Each row is where one point has got to under a steady rotation. How many steps took it there?
The counts run from 0 to 305.
[ 24 -12   5  12 -11  23 -24  -7 -11 -16 -14 -12  12  -7   5  -5  -2   1
  -4  14   9 -14 -13   4   0   6  -2   3  -5 -13  13  -2   7  -6  12   6
   8  13 -12  -8  -4   0 -13   0 -17 -11  -6  19] : 28
[ 28 -18   8  14 -15  19 -15 -13 -14 -17 -10  -8   2  -9   5  -5   3   8
   2   8   3 -12 -14   5   6   2   6   7  -1 -14  12   0   3   0   7   9
   3   8 -11  -2  -8  -3 -17   2 -16 -14  -4  11] : 27
[ 26   0  11   1 -17  -6 -11  -8  -7  -4 -12 -14  11  -3   7  -8   0  -1
  -6   9  -1 -17 -16  -7   7 -13   6 -24 -11  -9  -1   9   9 -13  -4  10
   4   4 -15  14 -17  -8 -10  15   8 -11  -8  15] : 235
[ 10 -12  -1  11  -1  19 -19   0 -17 -23  -4  -1   7  -2   0  -2  -2  18
   2  14  -1   7  -3   5  10   6  -3  -5 -15 -19   7   8  11  16   2   6
  -2   2 -10  -9 -21   2 -19 -11 -26 -13   9   9] : 113
[ 29 -14   7   8 -17  13 -23  -5 -15  -8  -9 -13  11  -6  16  -6  -5   8
  -3  16  -9 -10  -6   0   1  -9  -3  -3  -5 -17  -3  12   9   1  -5   0
  16   5  -9   6  -7   0 -18  13  -8  -6  -9  16] : 119
[  9   0  -9  -7  -1  18 -13   3   3 -18 -13   0  21  -9   0   8 -24  -5
  -2  15   6  -7  -7 -16   2   3  -9 -16  -3 -28  -6  -3  15  -5   6  -7
  12  15  -6  -7 -17 -12  -7  -1 -10   2   1  13] : 75
[ 17  -8 -16  25   6  22  -8  -2 -25  -4  -2  -1  11 -13  -1  -9  -6  14
   5   2  -5  19   9   3  -1  10  -1  -2   8 -17   1   9  18  13   9  21
  -1   5   2   1   3 -21 -12   7  -6  -6   6   0] : 294
[ 11  -1   6  14  -8  -1  -6   0 -13   4   3  -9   7   8  -1 -20  -6  -2
  -5   6 -13   2  -5  -5   8  -2   2 -41 -13  -8  -7  18   5  -1  -7  10
 -11   3  -7  10 -21   1 -19  15   7 -17   1   3] : 40
[ 10 -11  -7   3  -6  11   3   3 -15  -8  -5  -6   3   4  -4 -13 -19   1
  -5   6 -22  14 -10 -17   9  -3   0 -18  -5 -13  -1  23   0   0   3  -5
  -7  10  -5   3 -34 -12 -14  17   8  -8   3  -7] : 156
[ 27 -10  -7   9  -1   8  -7  -8 -12 -16  -2   5   8 -18  16   9  -2  26
  11   5  -5   4  -1  -4  17  -4   2  -3   1 -30  -4   3  17  12  -9  15
   6  -1  -5  13 -12 -15  -6  -2 -10  -5   6   6] : 96
[ 28 -14  -8   6   1  20  -8  -1  -7 -11   3 -11  14  -5  13   5  -3  27
  -5  15 -18   3 -11  -8   8   1 -11   2  -4 -17   5  13   2   1  -8   2
   9   6 -12   7 -25  -3  -4   2  -4  -6  -2   6] : 3
[  9  -4 -15  17  10  21 -14   8 -18   0   5 -12  16   2  -2  -7 -12  16
  -7  13 -19  22   3  -2  -2   9 -10 -11  -5 -10   2  21  13  11   4   5
  -3   8  -4  -3 -14  -3 -14   8  -3  -9   5   2] : 201
[ 12  -7   7  13 -11  -2  -4  -7 -10 -16  -3   0  -2   2   0  -9   5   7
   5   2   0  -3 -11   1  21  -3  14 -27 -18 -13   1   4   0   6  -3  16
 -16   0 -13   8 -28  -2 -16  -1 -10 -22   6   6] : 42
[ 25  -6   3  10 -12   3   8  -7 -17 -10  -9 -11  -3  -3  -7 -11   4   4
  -3   0  -7  -3 -18  -7   9  -3  15 -12  -3  -4  11  10  -5  -8   5  12
 -12   3 -11  10 -27 -17 -11  14  10 -22  -2  -2] : 242
[ 22  -2  -1  -9 -14   8  -8  -6  -7 -20 -25  -9   9 -11  -2   4 -10  -3
  -1  10   9  -9 -19 -14   4  -5   3   1  -5 -18   9  -3  12  -9  15  -1
  13  11 -11   0 -20 -24  -4   5  -4  -4  -9   9] : 252
[ 21 -10 -14  11   3  32  -1   2  -9  -4  -1  -7  19  -9  -1  -2 -28   3
  -7   6 -14   1  -4 -16  -4   5 -11 -14  13 -19  -4   7   2  -9   5  -2
   5  22  -1  -1  -7 -15  -7  16   6  -5   0  -1] : 271
[  8   0 -17   9  10  22 -12   2   1 -12   0   5  23  -8   2   7 -21  11
   3  10   1   7   0  -9  10   9 -14 -17   2 -29  -6  -1  21   3   2   9
   6  14  -5  -3  -8 -13  -7  -4 -15  -2   7   8] : 184
[ 25 -18  -1  13  -5  14 -11  -8 -22 -15  -6   0   1 -13  11  -2   4  22
  11   6 -10   6   1   4  12  -2   5   6  -2 -21   5   8   9  16  -2  13
   4  -3  -4   7 -11  -8 -13   1 -15 -14   4   3] : 204
[ 27  -3  -1  -5  -3  11   6   8  -2 -13  -3  -8  11  -8  -3  13 -11   9
   0  18 -12 -12 -10 -14   4  -7  -1 -26 -12 -19  -9   7 -10  -9  -8  -2
  -2   4  -7  10 -29   3  -8   9  13 -18  -2   5] : 173
[ 24  -7   6   2 -12   5   3  -6 -10 -13 -13 -13   1   0  -3  -6   2   5
  -8   7  -8  -7 -24 -10  10  -1   9 -10 -10  -7  16   9  -6 -12   5   7
  -7   5 -17   6 -36 -12  -6   8   6 -18  -3   2] : 243
[ 19  -1 -16  21   7  17  -1  -4 -17  -6  -1   6  17 -19   0   1 -12  11
   9   2  -4  11  12  -2   5   2  -1 -19  11 -26  -9   2  18   7   2  17
   0   8   6  10   8 -24  -5   8  -1  -4   7   0] : 186
[ 23  -1   2  17  -5   4  -7   5 -27  -2  -6  -5   3 -14  -5  -5   6   7
   9   7  -5   4  12  12  -7  -5  13 -17  -9 -16  -8  13  10  11   1  20
  -1  -8   4  13   1  -8 -16  16   4 -22   1   5] : 303
[ 26  -3 -12  22  10  24   6   3 -19   0   6 -11  11  -8 -12   2   5  19
  -3   9 -16   7   0   1  -5   8   2 -10   3 -10   7  11  -3  -4   2  17
  -8   8  -2  10  -8 -13  -4  13  13 -20  -1   0] : 287
[ 11  11 -14   4   4  12   5   8 -14 -15 -16   4   9 -17 -22  11 -14  -8
  10   6  14  -5   4  -4  -5   1  10 -27  -3 -22  -5  -9   9  -3  14  14
  -4   6   6   0  -2 -20  -6  10   3 -15   6   4] : 169
[ 14   3  -6  20  -1   6 -12  11 -27  -3  -4  -4   9  -9 -10  -8  -2   5
   6   8  -2  13  15   8  -6  -2   8 -25  -8 -17  -8  10  20  13   3  19
   0  -9   6   6   3 -10 -18  15  -2 -14   8   6] : 302
[ 14  -7   1  14  -7  24 -28  -2 -11  -9 -10 -14  20  -3   1 -10  -9  -6
  -8  15   7 -10  -9   3  -2   8  -8  -7  -4  -9   7   2  19  -5  11   4
  10  18  -9 -11  -3  -3 -14   6 -17  -8  -5  18] : 29
[ 33  -8  -6  17  -2  13 -10  -1 -25  -2  -6  -9  10 -20   4  -1   1  13
   4   9 -11   6   4   2  -7  -1   4   3   8 -16   3  11  15   5   3  16
  12   3   4  11   9 -21  -6  19   4  -9  -4   5] : 9
[ 22  -5   3   6  -4  19 -17   7 -10 -15  -6 -15  11   2  -8   5   9  14
  -7  25  -2 -10 -11   5  -6   3  -1  -7 -19  -8   9   7  -2  -2   3   5
   1   6 -13  -6 -18  12 -15  -3  -7 -22  -4  18] : 20
[ 13  10   2  16  -2   9 -15   2 -11   3  -7 -17  19   5 -13 -15  -5 -10
 -11  11   3  -7  -8   0  -7   4   1 -35 -10  -2  -1   7  11 -13  11  13
  -3  12  -9  -2  -5  -1 -13  15   6 -18  -3  15] : 38
[ 21  -7   8  14 -10  11 -10   7 -17   3   1 -15   8   2  -6 -13  -7   5
  -7  16 -15  -1  -2   2  -6  -3  -1 -25 -11  -6  -4  21  -3  -2  -4   4
  -4   2  -5   6 -16  10 -23  19   6 -22  -2   8] : 218
[ 18 -11  -7  28  -3  27 -16  -3 -26  -6  -8  -5   7 -11  -6 -13  -5   3
   1   5  -2   7   5   9  -8   8   4   2   7 -10   9   6  11   5  13  15
   0  10   3  -6   7 -13 -17  14  -9 -13   1   7] : 116
